rotation ticks, each row followed by its count of ticks:
The counts run from 0 to 123.
[  2   4 -18   4 -22 -12   1   7 -24  -4 -22  15  -6  -9 -10   8  -9   5
  12  -1   0  -1   2   6  -4  18  -8 -11  14 -14 -14  18   8   2   3  11
  23  -3 -16] => 47
[ -4   5  11  13  -3  -7  -2   0  -1  -2 -10  14   9 -17 -10  -2   6 -36
   3 -28 -25   2  19   0  -3 -25  -4 -15   8  -3  -1  -1   9 -12  -3   2
   0   0  -2] => 123
[ -2 -18  16 -16   1  24 -10  -6  -1  12  12  11   7  -2   2  -4   3  -9
  12 -26 -13 -17   0  -2  -1 -11  -5  -6  -1   8   4 -23 -12 -18 -10 -12
 -13 -22   3] => 28
[ -3   9  12   0  18  -9 -10  11   4 -23  -6  -6   5 -12  -5 -18 -13 -20
   5 -21  -2  -1   9  -5  24 -24  -2  -4   9  19   1 -11   2  -5 -19   0
 -12  -2   9] => 95
[  1   1 -13   1 -17  12   3   2 -23  12   1  -5  -3   8  13  13   3  20
  11  21  23   4  -2   0   9   1  -8   9  10   5 -20  12   3 -14  -4  22
 -21   0  -1] => 77
[ -1   8 -11   5 -34   0   4  -5 -15   7 -22  17  -9 -11   6  10  -5  16
   8   8   5  -3   2   5   4   1  -8 -13   7 -20 -18  19   0   0  -3  12
   5  -6 -16] => 49
[ -4  -2   5   0 -25   7  11 -10   9 -21   8  -1  -8  -5  15  17  -5  11
  10   2  -3   1   5 -12  -3 -21   1  -6  -5  14  -6  19   4 -22   1   2
 -34  12   3] => 64
[  6   5 -10   0 -10  15  -3   1 -27  13   6  -7   2   8  15   9   0  22
   8  18  20   4  -1  -3  11  -6  -7  12   8   7 -22   2  -5 -10 -11  18
 -24  -8   2] => 78
[  6  16  -2   9 -19   1 -11  12   4   3 -26 -16  -1  -6   1  -7   9 -12
   6  -4   6  11  19 -16  14  -9   2  -1  -5  -5  -3  14   3 -14   1  30
  -8  21  -7] => 10
[ 19  15 -15 -13   5  14 -24  -8 -14  -5  -7  10   7 -14   3   2   9  14
  14 -22 -14 -15  -4 -28   3   8  -9  -2   3  10   5  -6  -8  -8  -1  11
  -7  -6  24] => 41
[-14 -11  15   2 -28  -8  22   4   4 -22   4   7 -16  -3   6  12 -14  -6
  10  -4  -8   8  10  -1  -9  -6   4 -13   3   2  -9  23  13 -20   7  -7
   0   3 -21] => 61
[ -8   7  12   2   8   0  -4  -1   4 -15  11 -11   5 -12   4  -7 -12  -3
   6 -10   6  -2  -1   1  28 -24 -10  -6   2  18   1 -13   0 -17 -27  -2
 -29  -7  11] => 93
[  1   3  -6   1 -29  14   2 -11 -13  12 -14  16   0  -9  20  14  -3  24
   5   4   5  -9   5  -3   5 -13  -3  -8   0 -19 -21  14 -10   2  -9   3
 -13 -13  -4] => 51
[  4  -2   3  -6  -2  13  -6  -7 -18   0   1  22  18  -1  12  11 -15  18
   5 -11  -7 -16  10 -13   5 -21   1  -6   2  -3 -17  -7 -13   6 -15 -26
  -6 -25   5] => 54
[  4  -6   7  -7  -3   1  -4  21  14 -22 -20 -10  -9  -7   1 -28  -1 -16
  13 -22   5   6  12 -14   8  14   5  -5   5   8   4  10   4  -6   6  20
   8  15 -16] => 99
[-10   5   1   0 -21  -7   0  -2   9  -6 -12   5 -24 -22 -12   1   8 -22
  13 -14 -11   0  -9   5 -11  -2 -12 -16   5   1   5  18  14 -30   5  18
  -8  10  -3] => 35
[  4  -9   4  -6 -17  26  -6  16  -6  25 -11   3  -3   1   7  -2   0  -9
   6 -14   5   6  19   2 -10   9   4  -5  -3 -14  -6   6 -15 -12   2   5
  19  -9 -30] => 113
[ -8  13   7  17  -3  -4  -8 -10  -8   2   1   3  15 -15 -14   8  -6 -25
   6 -20 -16  -3  13  10  -4 -28 -10 -14   2   1  -1 -15   2 -17 -19  -9
  -3  -6   0] => 121
[-11  -7  11  -3  -6  -9  -1   3  -1 -13   1   5  -8  -8 -25  -2  -6 -28
  16 -25 -13  -6 -11   7 -11   5 -14 -12   9  13   9  -6  13 -28  -7  -5
   9  -7  -5] => 32
[  3   4   1  -5  -3   6  -2 -11   2 -23  10  -3   5  -4   8  13  -5  13
  12  -9  -6  -8   9 -20   0 -24   2   5  -2  24  -9   6   0 -16  -4   2
 -33   8  20] => 66
[ 15   1  -5  -6 -11  22 -21   3  -7  11 -13  -9  13   5  18  -9  14   6
   8 -11   3   5  19 -21  18   5   1   3 -12   3   1  -8  -8  -7   1  24
 -10   8  -1] => 13
[ -6 -11  16  -2  -5  -7   9  12 -11 -21   4  16   5   1  -3   7 -24  -9
   8 -20 -15  -1  10  -3  -6  -7   3  -8   8   2 -11   5   9  -3  -3 -29
  20 -14 -15] => 58
[-13 -14   1   9 -31   0   2  -1  -5  23 -24   4  -5   4  -6  -4   4 -23
   7   1   8  -2  10  21   5 -16  -6 -11   5 -15 -14   0  -2  -7  -5  14
  -4   0 -20] => 22
[ -5  -4   3   3 -20  27  -7 -12 -10  18  17  -3  11  -4   6  15  -3   2
  12  -5  -3  -3   5  14  -2   1 -13 -14 -12  -1   3 -16  -9 -26 -21  -7
  -5 -14 -15] => 117
[ -1   6  13   0  19 -11  -9  16   6 -25 -12  -7   2 -11  -7 -23 -12 -23
   5 -24  -2  -2  11  -9  20 -14   3  -4  10  17   2  -7   5  -3 -12   5
  -5   3   3] => 96
[ -3 -17  16 -15   3  17  -7  -4  -3   2  11   9   7   1  -8  -1   0 -14
  14 -27 -14 -15  -3  -2  -3  -6  -8  -8   1  15   7 -22  -3 -18 -12 -16
  -6 -20   4] => 29
[  7  -1  -6  -2   4  -6   3  23 -18 -18  -7  -3  -3   9 -10  -1  -4  -6
  17  -6   4  10   8 -17 -10  13   8  13  21  16 -10  17  15 -11  15  13
  18  10  -9] => 72
[  1   5  -5  -3 -21  16   0 -14 -14  11 -10  17   7  -5  20  15 -10  26
   3   3   1 -13   7  -7   8 -21  -2  -8   0 -13 -19   8 -15   1 -11  -6
 -15 -15   2] => 52
[ -6 -14  10   1 -29  16   2  -6   3  28 -15   9  -3  -1   8  -3   9 -18
   3  -6   1  -4  11  10   5 -25  -4 -10   2 -14 -14  -1  -8 -11  -2  10
 -17  -8 -13] => 24
[  4   9  -1   2  15   6  -6  15 -30  13   3   5  16   9   5   2  -8   4
   6   1  13  -1   3  -3  13 -19  -3  13  19   6 -21 -12  -3   0 -19  -1
  -9 -22   9] => 81
[  6 -10   3 -13 -10   7  -3  18  13 -21 -16 -10 -13  -6   5 -21   1  -5
  14 -17  10   3   9 -10   8  21   4  -9   3   7   6   8   5 -11   7  25
   0  16 -21] => 100
[ 12 -11  -9  -2  -3  14 -22   1 -26   7  -2  -9  21  19  -4  -1   0   5
  15 -14   4  -4  10  -8  17  15  -8   1  -4   7   1 -28  -5  -5 -15   8
   8  -7  -7] => 16
[ -8  10   7  15  -4   4  -7  -9 -11   5   7  -2  16 -11 -13  13  -5 -18
   8 -16 -14  -6   8  14   0 -23 -13 -15  -2   5  -1 -19  -1 -24 -24  -9
  -4  -8   0] => 120
[ 11   4  -6  -5  19  -8  -4  17 -20 -24  -1  -3   6   7 -11   0  -7  -6
  14 -16  -4   1  10 -28  -9  -5   8  17  20  29  -9   5  11  -8   9   3
   6   7   9] => 70
[  5   0 -17  -1 -18  18 -14  -5   0  -7 -10 -23  -2  -3   1  -5  -4  18
  19  -2  23  -8  -4   2   8  15  -7  -4  -8  13   1 -10  -9 -12 -18  24
 -18   8  -4] => 104
[-14  -3   8  -2  -9 -10   2   2   1 -11  -2   5 -15 -14 -23   0  -4 -29
  17 -19 -14  -2 -11  13 -13   1 -12 -16  11   9   6   2  17 -26  -2   2
   7  -4  -7] => 33
[ -8 -10  11 -10   2  -2  -2   0  -7 -11   8   6  -2  -4 -18   1  -8 -23
  19 -28 -17 -10 -10   6 -11   1 -12 -10   7  15   9 -15   9 -25  -7 -11
  10 -13  -3] => 31
[ -1 -12   5  -4 -24  35  -3   4  -7  24   9  -1  -2   1  13   8   2   3
   9  -9   4   3  10   7  -5  11  -7 -13 -12 -12  -1  -8 -14 -23  -5  -1
   6 -10 -27] => 115
[-11   4  16  -1  -2   5  -2  -4   2 -11  12 -11   1 -12  11  -2 -13   2
   6  -5   4   0  -3   6  27 -18 -10 -10  -2  10   3 -13   0 -18 -27   2
 -33  -5   3] => 92
[ -1 -10   4  -2 -26  32  -2  -5  -8  21  15  -4   5  -1  11  12   1   1
  10  -9   0   0   5   9  -4   8 -10 -15 -14  -8   4  -8 -11 -23 -11  -3
  -2 -14 -21] => 116
[ -9   1  16  -5 -10  12   4  -1   5  -7  18 -11  -5  -8  18  -1  -8   4
   7   0   7   2  -3   8  27 -13 -12 -11  -5   8  -1  -7   3 -20 -23   1
 -35 -11  -4] => 91
[ 15  15 -11 -13  -2  15 -18  -8  -7  -2 -11   9   3 -19   6   0  11  13
  13 -17 -10 -16  -4 -27   2   2 -10   1   1   8   5   1  -9 -13   3  14
 -18  -1  24] => 40
[ -4  11  16   2  13  -6  -8   3   3 -20   3  -9   7 -12  -1 -13 -13 -10
   8 -15   1  -4   6  -6  24 -23  -6  -7   6  19   3 -15   2  -9 -26  -1
 -22  -7  13] => 94
[  8  -5 -12   1 -15   3   8  19 -21  -8  -7  -6 -15   9   2   3  -1   2
  17   7  14  13   3  -5  -4  18   1  11  17   5 -15  21  16 -12  14  24
   4  13 -14] => 74
[ -2 -19  19 -18  -4  27  -5  -9   1  18   6  13   8   4   9  -3   5  -7
  10 -22  -8 -14   3  -4   5 -16  -1  -6  -4   4   1 -16 -16 -15  -8  -8
 -21 -19   3] => 27
